In the data rows, the value 128 means zero.
Some points:
[156 97 93 140 156 90 107 163 141 152 92 104 125 152 156 119 109 120 113 147 148 117 113 98
 139 133 138 87 87 106 89 143]
[159 88 95 110 155 99 97 160 152 154 90 109 120 150 163 94 96 100 109 148 156 122 108 131
 139 126 144 100 98 98 98 131]
[112 162 115 125 118 114 166 137 92 97 166 97 138 117 93 103 149 144 159 97 161 152 151 142
 162 94 94 129 154 137 150 161]
[151 130 146 129 110 126 170 124 165 128 120 147 163 163 118 105 161 115 124 133 95 165 97 107
 90 152 161 111 100 129 155 95]
[102 157 99 136 137 129 120 93 139 131 141 126 91 100 139 124 107 90 147 98 145 106 143 155
 153 103 128 150 163 166 134 154]
[95 150 108 115 128 100 146 160 97 93 166 121 126 110 108 92 160 139 165 130 158 162 140 157
 168 88 102 125 131 150 117 164]
[166 120 107 166 151 92 89 150 97 167 106 89 112 90 93 168 165 164 92 89 166 89 132 89
 148 163 95 167 148 92 164 127]
[111 168 154 150 170 161 157 155 101 163 120 148 99 143 163 155 127 124 162 145 128 93 167 167
 100 150 120 160 114 161 104 100]
[146 132 134 106 117 111 169 132 161 141 124 113 154 167 122 121 140 128 127 141 91 155 114 102
 87 136 163 120 96 138 167 109]
[162 93 92 97 151 87 98 165 162 164 89 114 118 141 168 105 101 93 104 157 157 135 118 138
 131 98 157 98 104 93 99 125]
[114 109 121 104 86 153 118 136 148 134 97 150 103 133 158 143 94 100 94 165 124 132 121 160
 111 109 112 100 118 118 109 123]
[138 163 135 167 118 115 157 99 147 120 146 108 89 109 136 95 96 92 132 102 143 101 156 150
 150 99 118 158 167 159 149 149]
[132 139 167 130 97 140 144 96 120 103 159 126 153 92 107 138 104 132 107 129 109 145 120 125
 120 163 147 119 116 131 146 101]
[126 151 125 154 121 106 163 102 131 117 143 140 103 114 129 109 129 103 133 104 138 107 148 147
 134 120 125 142 154 158 114 135]
[114 97 140 156 143 144 111 126 151 133 100 121 144 155 152 133 152 150 143 159 103 123 90 119
 161 165 108 96 93 144 94 157]
[110 112 127 99 99 171 120 142 166 98 111 169 106 125 159 89 92 114 139 163 141 125 141 160
 113 134 109 104 114 127 108 115]
[129 130 150 150 105 144 141 104 134 112 149 169 161 130 113 135 111 124 118 124 104 149 134 96
 114 140 150 127 124 114 142 105]
[98 110 144 103 136 164 94 143 120 90 107 96 162 102 112 144 121 166 91 111 133 160 90 133
 96 154 170 115 163 89 130 88]
[123 140 123 104 134 118 149 123 124 129 125 146 116 128 123 126 149 114 143 112 114 111 161 114
 124 115 116 110 134 147 118 139]
[164 105 105 168 145 87 92 164 101 168 102 91 110 87 116 166 169 162 88 89 162 87 100 90
 147 168 97 170 142 91 148 117]
[155 137 135 126 101 116 132 117 169 137 160 101 155 166 122 116 101 152 123 131 102 168 119 108
 92 100 164 142 142 119 167 91]
[93 142 138 153 168 168 124 156 98 152 124 151 96 142 154 161 134 115 155 162 134 98 165 169
 91 143 107 152 107 154 114 111]
[105 100 124 115 87 161 115 132 114 112 97 155 99 137 141 152 103 107 92 167 119 120 128 164
 107 106 112 110 104 124 103 122]
[153 89 89 146 164 96 115 165 127 146 104 101 114 161 146 106 142 136 121 157 142 113 111 94
 140 144 121 92 90 111 87 137]
[120 170 156 157 166 120 151 154 103 166 114 166 102 157 165 158 106 126 168 144 107 91 164 162
 104 136 141 161 128 156 100 124]
[107 144 101 91 141 122 153 91 135 124 133 124 107 112 136 141 138 98 145 109 136 106 153 142
 132 129 137 157 145 164 121 152]
[87 142 108 85 146 157 135 89 129 139 127 135 98 93 145 155 164 88 156 123 148 103 147 144
 151 110 106 145 152 167 127 158]
[115 104 110 112 88 119 125 144 169 152 94 160 131 136 166 109 89 96 114 161 153 127 104 149
 115 117 127 103 110 108 106 130]
[144 126 157 159 108 123 138 94 115 120 157 142 138 122 101 150 121 136 114 110 123 132 136 123
 127 116 130 134 136 121 119 132]
[149 155 114 143 127 154 146 101 90 140 150 93 123 109 90 147 163 154 149 94 166 141 156 109
 156 95 88 162 142 137 139 146]
[143 94 97 165 147 135 110 146 147 143 93 112 112 160 152 144 136 141 130 154 112 115 93 102
 157 165 143 94 92 133 93 155]
[170 121 169 107 123 98 103 85 131 159 135 157 135 153 151 112 87 162 160 116 97 92 170 160
 118 147 153 164 170 93 100 115]
[164 150 96 159 160 136 92 119 92 159 116 92 122 91 90 164 155 160 117 93 168 101 138 91
 143 152 92 164 158 100 153 133]
[139 123 158 147 112 137 132 110 109 117 155 144 140 105 95 143 114 155 100 119 109 128 124 110
 123 129 110 144 129 103 134 111]
[160 91 88 118 163 93 102 168 151 156 98 105 132 157 160 98 104 103 110 150 154 118 116 112
 136 120 136 90 94 104 91 141]
[96 159 102 121 139 141 161 110 141 144 139 129 88 101 147 111 134 88 151 103 151 98 159 151
 158 93 107 145 162 165 167 162]
[150 166 94 89 139 157 100 87 88 150 153 101 146 106 88 158 166 156 152 93 164 136 147 93
 141 113 89 155 145 134 156 146]
[106 105 162 132 162 137 107 138 159 108 104 137 139 147 148 128 154 148 151 152 96 143 92 135
 162 167 101 91 95 146 96 165]
[139 133 146 164 115 132 161 113 110 125 137 132 133 123 107 136 143 129 124 107 126 123 144 141
 129 124 145 137 138 141 123 136]
[136 127 163 122 105 150 94 129 108 104 165 137 144 97 104 160 124 157 98 127 118 139 99 118
 125 153 127 140 135 99 129 122]
[98 152 117 96 132 109 165 152 93 89 169 107 127 118 95 87 144 131 164 116 159 154 141 137
 164 96 90 115 151 142 136 156]
[163 141 131 137 91 128 138 127 154 146 110 159 160 164 127 117 147 108 141 136 88 140 134 91
 110 85 155 122 121 106 162 114]
[152 115 148 142 95 147 155 106 157 114 127 162 166 148 120 100 114 117 134 131 95 149 123 104
 107 104 144 130 123 112 158 100]
[141 113 148 139 114 129 136 118 160 110 130 166 168 145 114 122 131 120 120 137 102 158 110 115
 99 161 157 112 106 124 153 97]
[91 97 119 116 93 165 129 137 100 122 106 132 93 135 136 165 118 111 99 169 121 108 136 166
 103 103 132 107 100 135 112 108]
[129 120 166 127 102 148 98 116 113 109 166 119 151 91 99 150 126 138 104 123 112 146 96 122
 121 156 152 131 124 121 139 93]
[99 116 109 101 161 158 88 147 118 94 113 92 158 127 117 163 89 168 90 92 89 135 87 129
 95 140 160 126 167 88 144 93]
[134 118 161 133 114 148 112 122 112 102 162 146 149 97 100 130 133 151 106 120 117 143 102 115
 122 158 150 137 128 114 124 106]
[89 134 130 89 142 95 131 160 105 87 135 155 148 124 133 89 161 147 168 143 130 163 126 153
 165 129 97 106 121 148 116 168]
[120 101 165 120 99 162 120 106 144 92 114 94 166 141 105 130 95 166 98 135 145 168 96 126
 102 122 167 118 158 98 160 90]
[124 159 118 162 122 104 124 100 138 102 150 131 92 120 134 129 122 96 128 100 134 95 162 132
 145 112 124 148 159 163 138 150]
[125 156 143 94 127 110 153 131 140 163 146 117 131 169 131 98 118 131 136 140 87 153 128 95
 89 89 159 155 109 126 169 98]
[117 146 130 145 129 102 143 113 126 135 143 115 109 120 126 122 148 105 141 105 128 111 156 128
 130 140 135 132 139 149 128 144]
[91 109 142 90 154 103 115 156 122 99 132 164 149 131 141 93 155 143 160 146 105 165 104 144
 168 148 101 106 113 154 115 167]
These points spread out most along one direction. Take the direction at right angles to it along which they spread out most. Go by this last direction. For each point below, how far along it does it lie, from 0 to 99? The average is 50, and the first point in the table lies past the average. One standard deviation of the points above along it is 16.
[156 97 93 140 156 90 107 163 141 152 92 104 125 152 156 119 109 120 113 147 148 117 113 98
 139 133 138 87 87 106 89 143] --> 71
[150 166 94 89 139 157 100 87 88 150 153 101 146 106 88 158 166 156 152 93 164 136 147 93
 141 113 89 155 145 134 156 146] --> 35
[93 142 138 153 168 168 124 156 98 152 124 151 96 142 154 161 134 115 155 162 134 98 165 169
 91 143 107 152 107 154 114 111] --> 67
[132 139 167 130 97 140 144 96 120 103 159 126 153 92 107 138 104 132 107 129 109 145 120 125
 120 163 147 119 116 131 146 101] --> 27
[129 120 166 127 102 148 98 116 113 109 166 119 151 91 99 150 126 138 104 123 112 146 96 122
 121 156 152 131 124 121 139 93] --> 23
[138 163 135 167 118 115 157 99 147 120 146 108 89 109 136 95 96 92 132 102 143 101 156 150
 150 99 118 158 167 159 149 149] --> 55
[166 120 107 166 151 92 89 150 97 167 106 89 112 90 93 168 165 164 92 89 166 89 132 89
 148 163 95 167 148 92 164 127] --> 39
[129 130 150 150 105 144 141 104 134 112 149 169 161 130 113 135 111 124 118 124 104 149 134 96
 114 140 150 127 124 114 142 105] --> 30
[153 89 89 146 164 96 115 165 127 146 104 101 114 161 146 106 142 136 121 157 142 113 111 94
 140 144 121 92 90 111 87 137] --> 71
